Each row of M is roughly a mix of the hidden directions of one of 4 groups.
M (136 x 10):
[[ 26 -21  34  62 -15  20   8 -27  23   4]
 [ 33   3 -23 -20 -10   0  34 -56 -42   0]
 [ -7   3  36 -42 -31   5  -6  58  23  -9]
 [ 72  19   4   2  27  -5   4   4   8 -40]
 [ -7  20 -54 -18  23  15  18 -56   8  12]
 [ 33  -5  35 -15 -20  23  -5 -33  56 -20]
 [ 29  31  14  33  24 -30 -21   2 -30 -48]
 [-27  -1 -41   2 -13 -42  20  -3 -46  35]
 [ 33 -17  27 -43  23   6   3 -27 -53 -10]
 [  6  -2  42 -10  36  13  55  28  -7 -29]
 [ 33   6 -13 -11 -26  10  73  -2  19  15]
 [ 29 -13  43  33  19  13  48   8   9  34]
 [-39 -17 -28  13 -45  -4 -13 -10  50  24]
 [-34 -12   6 -28 -56  25 -15 -27  28  24]
 [ 36  18  37  48  10  28  -3  13  41 -10]
 [-12  11 -33  20 -12 -16  33 -65   0 -26]
 [ 36  17 -52   9  -5 -29  11 -13  51  11]
 [ -6  21 -14  50  50 -25  11  -1 -41   5]
 [ 21 -10  24  36   9 -65 -11  -6 -35 -11]
 [-44  27  34   5 -27 -52  27  -2   4 -10]
 [  9  -1   4 -21 -26  43  42  12  10 -55]
 [-45 -39 -38  -9  50   8   6   3  -5  21]
 [ -6   9 -34  35  57   3 -31  26 -25  10]
 [ 24 -10  24 -23  26   4 -25   7 -67  23]
 [ 39  20   1  33 -28  19  40 -34 -20 -28]
 [-28  15   8 -57 -37 -24  -5 -13  38 -12]
 [-18 -10  16  10  15  12 -26 -28 -67 -32]
 [  3  -8 -33 -36 -25 -63 -22   5  22 -11]
 [-23 -16  10  22 -60  13 -46 -17 -13 -18]
 [-23 -25  46  -3 -34 -31 -39  30  19   3]
 [ 36 -17  21  27  30 -43 -27  13  41  -4]
 [-27  25  12 -17 -14   2  17  57  17 -49]
 [ 30 -13 -27 -19  29 -45   1  40 -39  -4]
 [ 46 -10   2 -20  -9  11  42 -58 -14  -4]
 [ 37  12  -9 -48 -36  17 -31   3  37 -17]
 [ 26   3  24  56   4 -43  -6 -22 -38  -6]
 [ 28  41   8 -19 -24   7  15  47 -46  -8]
 [-40   1 -37 -58 -34 -20   4   2  -1  14]
 [  1 -10  14 -14 -46 -19 -37  37  34  37]
 [-33   8 -61  20   4 -39  -8 -31  -9 -15]
 [ 24 -25  13  -7  12 -34  54  -6 -48   9]
 [ 20 -30  27 -61   2  35 -29   4   4 -15]
 [-23  20 -48  58  22 -22  15   3  14  13]
 [ 44  10  -5  24  23 -15  46  -1  -7  50]
 [ 32  -9 -43 -20  18 -44   4 -49   8  -6]
 [  3 -10   1  15 -53 -61 -15  10  28 -13]
 [-16   7  13  36 -28 -24 -27  62  22  -3]
 [ 36  -8  -7  -6  48  12  17   8 -33  53]
 [-29  44 -41  33   6 -32   2  33 -19  13]
 [ -1   7 -50 -34 -36  14  22  21  45   5]
 [ 27  22   3  -4  67   9  41  -2  22  13]
 [-58  -2  35  -7 -22  47   6 -19 -18   9]
 [ -6  16 -31  -2 -23  37   7 -45 -47 -26]
 [-11  -3  34  30 -64   6 -13   4  38  10]
 [ 21  37 -27  18   2 -20 -51  17  14 -42]
 [-11 -19  63  -3 -20   2 -21  -5  49  22]
 [ -8 -37  11 -50  -5 -13  38  -2 -42 -25]
 [-12   7  -9  34  15 -54 -26  29  10  44]
 [ 26  30  42 -16 -48   0  19  17  27 -29]
 [ 26   1 -16 -22  -3 -14  46   6  38  54]
 [ -6 -35  -8 -66 -38  16   1 -21  13  11]
 [ -5   4  -8 -37  -1  68 -12 -29  31   8]
 [-43  17   3  57   1 -30  16   4  39  -2]
 [-16 -15   3  26   6  43  14  -6  61 -34]
 [-41  -2  -4  25 -12 -10   4  16  26  68]
 [  0   9  -1 -56 -52  -5  36 -10   9 -28]
 [-14  17 -39  15   1 -54  -8  -4  46 -27]
 [  2  -1  42  26  32   4 -39  34  45   4]
 [  5 -23  22 -14 -70  13  28 -24  17  14]
 [ 48 -12 -25   5 -17 -28 -50  -4 -39   2]
 [  6 -26 -17 -67  23   1  12 -36  21 -16]
 [ 46 -27 -19 -59  19 -14 -24  11  -7   9]
 [ -8 -28 -33 -40  51   0 -14 -23 -34  11]
 [ 10 -23  18  -1  21  47  -6  -7 -41  52]
 [-10 -12 -21 -31  -8  24  46 -24 -56  -1]
 [-22  -9 -17  26  61  12 -29  -8 -39  18]
 [-18 -16  36   9 -42 -15  18  11 -40 -46]
 [-31  19 -19  54   2 -41 -26 -16 -21  23]
 [  1 -42  14 -48  22 -39  30  14 -15  24]
 [ -6   0 -26 -25  -6 -25  28  15 -26  66]
 [ 34  13 -29   8 -24 -19  50 -37 -25  21]
 [ 33   9  37  -6 -11  14   3  67  28   0]
 [ 38   7   7  47 -25  21   2  -6  56 -11]
 [ 47 -36 -21  -7  -4  55 -21 -13  -7  19]
 [ 28  -6  31  57 -33  -5  -5  43  -7   7]
 [ -7 -10  55   8 -20   1 -24  60  16   2]
 [-41 -41  15  -3 -28  39  -4  12 -34  30]
 [  4  17   5   4  -6  45 -41 -26  -2 -58]
 [-13  -9  16  26 -32 -68 -21  -7  23  16]
 [-34  40   6 -12 -11 -47  23  10  25 -39]
 [ 33  -6  25  31  30  15 -36   2 -45 -31]
 [-21 -16 -70  -6  12  20   6  14  37  18]
 [  4 -17  23  41  26  24 -16  17 -14 -60]
 [-13   0   4 -59 -15  -6 -23  60   9   0]
 [-21  21 -16  -6 -18 -11  25 -52  54 -17]
 [ 42  14  -4  14 -46  28  27 -15  19  40]
 [ 22   6   7  18  34 -45 -23  39  34  28]
 [-14   8 -16 -33  75  23 -18   2  10   7]
 [ 29  -4   5  15  -2 -24 -32  72   9  11]
 [ 15  22  25  78   7   2  -3  20  -9 -14]
 [-25  -2  29 -18 -40 -11 -40  -2 -55  -3]
 [ -7  38  27 -17  43 -42  -4   3   0 -44]
 [-18  30  16 -66  -3 -16  21 -15  16  34]
 [ 22  55  25 -11 -45 -33  -2   3 -16 -20]
 [-24   3 -20  48 -64 -11 -16 -12   8 -11]
 [-50   8  31 -33 -49   1 -16 -14  15 -19]
 [-43 -10   6 -28 -23  16 -53 -15  22 -33]
 [  1   5  10 -10 -54 -28  -1  59  10 -25]
 [-44  -6  -6 -16  10 -24 -61  33   7 -20]
 [-34 -21  21 -27 -12  56  10 -17  22  35]
 [-37  21 -19 -40  -9 -12  19 -33  41 -32]
 [-33  -2 -47  26  23 -10 -32   8 -35  35]
 [ -6  23 -36  19 -32 -44  12  -2  45 -27]
 [-52   9 -29 -40  28 -20 -21  35  -4   0]
 [  9 -15 -39 -31 -19 -11  10   1  -6  69]
 [ 21   5  -6  35  48  13  22   6  39 -43]
 [  5  16  18 -12 -61  -8  25   1  53 -14]
 [ -5  32 -33  10   1 -33  45   1  53  -2]
 [-11  34 -37  16  37  47  23 -29   8  16]
 [-39 -12   7 -18 -50  33  -4 -26  23  35]
 [  5 -31  17  -8 -32  35 -13  -5  65  -4]
 [ -4 -13  45   0 -37  32  -3 -25  45 -30]
 [-18  -4 -20 -74  19 -25  -3 -13   7 -28]
 [  2  28 -32  49  34 -20  36   8 -32   8]
 [ 36 -21  58  16  35   7   3 -16 -28 -23]
 [ 20  -6  27  -5 -50  -7 -18  60  11  20]
 [ -7  42 -17 -15  25  36  28 -17  53  -2]
 [  4   9 -29  27  27   3  57   8  16  46]
 [ 19 -20 -14  37  45  18  27 -23  46 -13]
 [-45  11 -36  21  11 -14  -7  35 -42  30]
 [ 48 -14  39 -22  49  29  14   0  10  -9]
 [ 22  18 -13  37 -14 -67 -20  -3 -17 -20]
 [ 67   5 -21   4   3  -8   5 -18  39  35]
 [ -6 -48  -3 -37  21  20  12  33 -33  35]
 [-35 -58 -25 -15  -4  36  -5   4   9  36]
 [ 39   8  12  -7  65 -15   4  22 -25 -26]]
In each list below, four rows fit none of the groups, and each other row fits one group, some only roughly. Which are they? Name them in the order they come.
  J_941: [ 17 -17 -52  42 -39 -33 -18   4  -4   7]
  J_212: [ 38  11   2 -45 -59 -14  -7  17   9 -21]
  J_584: [  7  29  23   8   5  21  46  14  25 -57]
  J_239: [ 34 -30  -1  -1  28 -24  20 -12  64  10]
  J_745: [ 25  18  10 -28   4 -40  20 -33 -55 -14]
  J_73: [-17  11  21  37 -23  49  32  15 -41   5]
  J_882: [ -2  15  -4  38  41   0  24  15 -44 -45]
  J_312: [-20  -8 -29  37  38 -19  56 -16  12   8]
  J_468: [ 34 -11  -1  38  37  43  -2 -14  38 -24]
  J_951: [-21   8  22 -19  13 -33 -39 -37  38 -34]
  J_557: [ 10 -24  13 -30  11 -23 -54  37  20  32]
  J_489: [-32  21  -5  -6 -19 -36  11  -5  63  27]
  J_597: [-52  22  -1 -54  20  12 -15   1  35  -4]
  J_343: [-23 -10 -25  25  17 -35  30 -22  26  51]
 : J_212; J_239; J_489; J_343
  J_721: [-32  -5 -30  29   9 -38 -43  35 -24 -11]
  J_978: [-22  11  50  44 -34 -39  -5 -12  15  -3]
  J_548: [-40  27 -14  -4  62  14  11  12  23  27]
  J_11: [ 19  -3   1  36   5 -28 -35  23 -47 -42]
  J_385: [ 10 -35  -6 -18  30  42  21  -4 -54 -20]
  J_705: [ 27  -9  29  50 -32  14 -18  -2  22 -44]
  J_540: [-33  14 -31 -28  23  51  13   3 -42   1]
  J_300: [ -8  29  17   8 -12 -66  35  29  15   2]
  J_848: [-27 -11 -13  14  18  35  -9 -40 -48  37]
  J_590: [ -9  13  49  39 -10  24  12  24  50  -4]
  J_971: [ 10 -10  -1 -28  60  15  43  32  21  -7]
  J_764: [ 12  16   1 -61  28  -1  28  -9  43  24]
 : J_548; J_385; J_705; J_300
  J_696: [ -4   8 -37  -2   1  43 -34  -1  57  21]
  J_857: [ 17  37 -16 -47  40  -6  25 -36  -1 -21]
  J_698: [ 28 -26  53   8 -38 -19 -21  10  32  18]
  J_665: [  8 -27  38 -33 -41   1 -51  15  15 -11]
  J_684: [-28  38   8  53  -6 -50 -10 -21   3  -3]
  J_281: [ -7 -25 -17  10 -46  -3 -23   4 -50  43]
  J_565: [ 12 -15  -8 -20  18 -32 -20 -44 -54 -25]
  J_530: [ 22 -44   3 -21  16 -25  -4  20   8  62]
  J_507: [-42 -39 -10 -51  12 -20  -7 -32 -11  20]
  J_299: [-22 -37   8  14 -15 -23 -56   0 -23  40]
  J_432: [-17 -27 -24  43  44 -13  21 -28 -25  26]
  J_547: [-20   2   1 -34  33   5  57  15  25  37]
 : J_696; J_857; J_665; J_530
  J_693: [ 19  -7 -16 -43  28  48  -4  48 -13  -1]
  J_93: [ 15  12  19   2  -5 -83  20  -2   2   6]
  J_702: [-21 -14  29  39 -19  44 -34 -10  -2 -41]
  J_912: [ 57   5   0 -33  48  14  -1 -23   2  26]
  J_230: [ 27 -13  18 -18  11  12  -7 -28  63  40]
  J_182: [  0 -15  33 -58   4  -6  29 -11 -39  30]
  J_980: [ 63  21  36  34 -16  -5   4 -16  -1  26]
  J_812: [-45  -9   6 -20 -10 -22  21  35 -53  23]
  J_361: [ -1  -4 -12 -52  -7  12  -1 -61  19  33]
  J_75: [-19  34 -69 -26  18 -19 -11  17   8   5]
  J_77: [ 15 -40  14  36  48  34   6  -3  22  30]
  J_133: [ -1   2  -5 -11 -57 -44  13   0  12 -50]
 : J_93; J_182; J_980; J_77
  J_377: [ -5  -3 -35 -25 -55  18 -22  14  41  23]
  J_10: [-21 -34   4  29 -34  38 -35  -6  20 -39]
  J_294: [  9 -40 -10   5 -12  33  27 -34   3  56]
  J_831: [ 32  -5  23 -12  53  21   3  24  38  33]
  J_121: [-22  14  -1   5 -43  14  12 -31   6  65]
  J_328: [  6  62  -4  45  29  16 -27 -14  -8  -9]
  J_272: [-55 -35  13  10 -36  36  15  10  20 -17]
  J_278: [-30 -19 -11   2  16   8  51  43 -26  37]
  J_725: [-38 -34 -38 -10 -37  -4   6 -45   4 -23]
  J_902: [  5  10 -38  13 -17 -51  39  31   7  31]
  J_694: [ -3  14 -37 -28  55   2  21   3  -1  48]
  J_641: [-29 -40  17 -44  44   9 -18 -10 -29  15]
  J_803: [ 39  32   1  25 -12  -9 -13  23  55 -32]
  J_119: [ 48   0  49 -21  20  18 -26 -14 -28 -24]
  J_184: [-21 -33  56  -7   0  40   8 -13   5 -40]
 : J_294; J_328; J_725; J_694
  J_22: [ 15 -39  27 -23  23  38   0  34  22  39]
  J_738: [ 22  12 -13 -38  14  47  14  16  54   8]
  J_413: [ 11 -39  32  51  26  29 -21  -3   6 -30]
  J_47: [ 11  -7 -33   1 -18  18   3 -25  35  66]
  J_727: [ 27 -36  13   3  29  14 -32  23 -54 -20]
  J_453: [  0  22 -56 -39  45  12  16 -17  14  -5]
  J_161: [-22   1 -26  32 -50  -1  37   4  41  21]
  J_514: [ 11 -26 -34 -15  47  24  47  -8 -26  16]
  J_398: [ 28  20 -21 -30  20  47 -32 -27   2 -35]
  J_875: [ 19  -3  36 -54  43  34  -6 -15  -3  16]
  J_260: [  7 -13  44  11 -29 -44 -45   2 -17 -28]
  J_353: [ 48 -15   1   3  47  26  19  -4 -28 -39]
 : J_22; J_413; J_260; J_353
  J_538: [-74  -9   6 -13 -23 -23 -22   9  -2 -27]
  J_511: [ 48 -13 -18   7  16 -10  62 -23   8  22]
  J_688: [ 20  28  29  -3 -50 -35 -26 -37 -19  -4]
  J_340: [-42  17  33   4 -12  15  10 -10  44 -50]
  J_177: [-32  13  -2 -37 -62  19  -7 -35   2  -9]
  J_222: [ 55 -16  27 -20  36   6  42   4 -17 -17]
  J_368: [ 60   5  20  33  17 -51   8  -3   5   8]
  J_587: [-29 -10  46  40 -23 -17  24 -22  40  -6]
  J_359: [ 28 -16  35 -18  -1  21  48  16  50   9]
  J_747: [-41 -29 -26 -22  -2   3 -13 -28  37  45]
  J_887: [ 33   6  21  42  22 -50  23  -8 -15 -32]
 : J_511; J_177; J_747; J_887
  J_289: [  7  -7 -18   3  42 -23 -41  60  -2  -9]
  J_886: [-35  -1  25 -33 -34 -51 -11  -4  25  26]
  J_901: [ 12  12  18  50  12  17 -40 -38 -35 -18]
  J_716: [ 10  52  26 -24 -26   8  34  -7 -30 -35]
  J_533: [-53  19 -43   3  10  11  47   1  26  -4]
  J_579: [-29   3  -5  49 -39 -44 -22 -19 -20  14]
  J_712: [-38 -17  33 -49 -15 -18 -44  -2 -19   8]
  J_423: [-30   6  46  13 -17   9 -22  -4 -63   3]
  J_992: [ 27 -12  26  -9 -51  18  35  37  24  18]
  J_615: [ 26  16  -4  34 -39 -22 -44 -24  -1 -39]
  J_563: [ -3  32 -17 -51  -5 -62   7  12  13  -1]
 : J_886; J_716; J_533; J_992
  J_303: [ 36  -6 -11 -43 -44  25  21 -16  37  -8]
  J_607: [-34  18 -12 -18 -13  -1  50  -8  33  48]
  J_254: [-67   3 -24  22  -8 -26 -25  24  17  21]
  J_672: [-29  10   4  21 -65 -36   6 -18  -7  28]
  J_627: [ 22   4 -30  18 -20 -15 -11 -61   5 -44]
  J_436: [  4 -46  -4 -52 -15  14 -23  10 -26  38]
  J_92: [-38  17  13 -33 -18  16  31 -33  39  32]
  J_412: [  3   9 -71  -6  -9 -19  -1 -10  44 -24]
  J_104: [-39   6 -15 -15 -16 -24  20 -23 -11 -65]
  J_295: [-15 -18 -32 -53  30  18  23 -22  33  20]
  J_739: [  9  18  -8 -18   1  16  -3  38 -58  47]
  J_221: [-20 -39  -3  -6 -12 -48 -59   3 -12   6]
  J_762: [ 43   4  16 -58 -35   0 -32  -9  -5 -16]
  J_889: [ -1  15  25 -63   9 -37 -11  11 -41   2]
  J_235: [ 24  39 -35  20 -44 -35  -5 -29  -5 -19]
 : J_627; J_412; J_295; J_739
  J_757: [-12 -26 -35  -4  56  15  15  13   1  47]
  J_369: [ 26  -4 -47 -12  65 -19 -14 -12 -12   2]
  J_420: [ 45  22  20 -14 -46  -1 -25 -21  39 -16]
  J_293: [ 37  30 -22  62 -20  13 -20   3 -20  11]
  J_168: [-46  -1  42  31  -8   5 -38  37  17  -1]
  J_915: [ 14 -25 -20 -33 -51  40  18   5  33  13]
  J_160: [ 61 -19  21 -30   2 -21 -12  -1 -44 -15]
  J_890: [-15 -10 -38 -50  17 -25 -28 -28  32  18]
  J_386: [-40   4  -8  15 -36  17  38 -29  33 -36]
  J_138: [-11  14 -21  25 -31 -26  -7 -31 -58 -26]
  J_647: [-48  -4 -40  17  16 -14  36 -30 -36   2]
 : J_757; J_160; J_386; J_647
  J_707: [-37  -5 -31 -44 -30   4 -17 -46 -21  -5]
  J_456: [ 40   4   8  11   5  -4 -66  15 -12 -38]
  J_564: [-29   6   4  -6   6  63 -24  20  46  -6]
  J_428: [  0  13  -8  63 -40   5  27  12  35  15]
  J_560: [-50  12  -9 -29 -14 -15  23  22 -54 -17]
  J_337: [-35  14 -15 -53  12  -8  13   8  49  29]
  J_732: [ -1  34 -30  47 -43 -13 -30 -30  -2 -12]
  J_399: [ 21 -17   8   5 -53 -23  20 -60  -4   1]
  J_156: [ 38  24   7 -67 -15  -3  -6  -2 -27 -24]
  J_979: [-2 -2 26 17  1 23 27  4 36 68]
  J_792: [-38  -6 -11  18  15   8   4  -9 -73  20]
  J_626: [ 16 -11 -11   1 -31 -38 -49   9 -10 -51]
  J_773: [-17 -12  29 -47 -49  15 -16 -15  -2 -38]
 : J_456; J_560; J_337; J_773
  J_933: [ 15   9 -33   8 -22 -65 -22  13  -9 -34]
  J_79: [-63   8 -17  22  -8  12 -36  -3 -40  13]
  J_199: [-14  -9  54 -25   8  32 -31 -11  -1 -46]
  J_347: [-10  12 -46 -30   8 -16  -7 -49  43  16]
  J_165: [-15  11  -9 -33 -69  31  -4 -22 -20   5]
  J_229: [  1  -5 -69   4   7  15 -41  -5  29  22]
  J_735: [ 41  -4  20 -24  -2  47 -37  36   4 -25]
  J_245: [ 58  -2  25  18  33 -41  28  12  -4  10]
  J_763: [-14   8  13   6 -80  18  11  19  -4  21]
  J_804: [ 25  11  27  19  22  26  38 -57  23   3]
  J_19: [-28 -21  -5 -10 -33  30 -38 -12 -57  -4]
  J_892: [-23  16  18  17  10  31 -15 -26  -3 -69]
  J_342: [ -5 -28  -5 -15 -11  43   6  41 -46  36]
  J_576: [-39  18 -11 -56  22  10 -16 -15 -24 -37]
 : J_165; J_19; J_892; J_576
  J_874: [-41  -6  18 -26 -13  22  17 -28  36 -48]
  J_751: [-24  39 -66 -12 -20  17 -12 -24  -7  10]
  J_350: [-12   2 -37  17  56  20 -12  47  20  -4]
  J_332: [ -2  23  -4   2  12  62  18 -43  34 -13]
  J_26: [ -5  -5 -14  48  -8 -49  14  17  39  33]
  J_244: [ 11  27   8  14  -9 -24  21 -11  67 -37]
  J_194: [ 41  23  -7  20  -8 -36  23  -2 -52  29]
  J_824: [  4  14 -25   9  -1  35  20 -63 -29  28]
  J_805: [-55 -12   1 -15  22  29 -28   7  -8  50]
  J_810: [ 24   6  -1 -35   4  24 -34  32 -59   7]
 : J_874; J_332; J_26; J_194
  J_449: [ -8 -44   1   5  45  38 -35  26 -20  17]
  J_807: [ 42  27 -15  42 -38  -1 -26 -29  25  -7]
  J_635: [-10 -27 -15  -8 -47   5 -18   1  47  47]
  J_972: [ 28  27  -7  57 -18 -31   6 -43  10   4]
  J_592: [-20 -29 -29 -49  48  25   5  25  -7  -2]
  J_308: [  8   5  37 -25  45  12  30   5  36  40]
  J_943: [  2 -20  -2  13 -36  -2 -49  -5  19 -59]
  J_141: [  9 -11 -10  51 -25 -58  25  -8  24  -3]
  J_469: [-11 -16  -2 -68 -14  -4 -40   9  13  32]
  J_409: [ 30  -3 -42  39  -1 -23 -22 -33   5 -43]
  J_493: [ -2  27 -18  40 -31  -7 -30 -51 -19  24]
  J_205: [ 32  20  -7 -11 -38  30  26   3  53 -27]
  J_561: [ 11 -22 -60 -31  18  33  -3  25 -22  21]
  J_219: [ 61 -13 -17  24  19  31  20 -29  29   0]
  J_441: [ 25  11 -15 -15  69   3 -20  38 -17  -9]
 : J_635; J_308; J_141; J_409
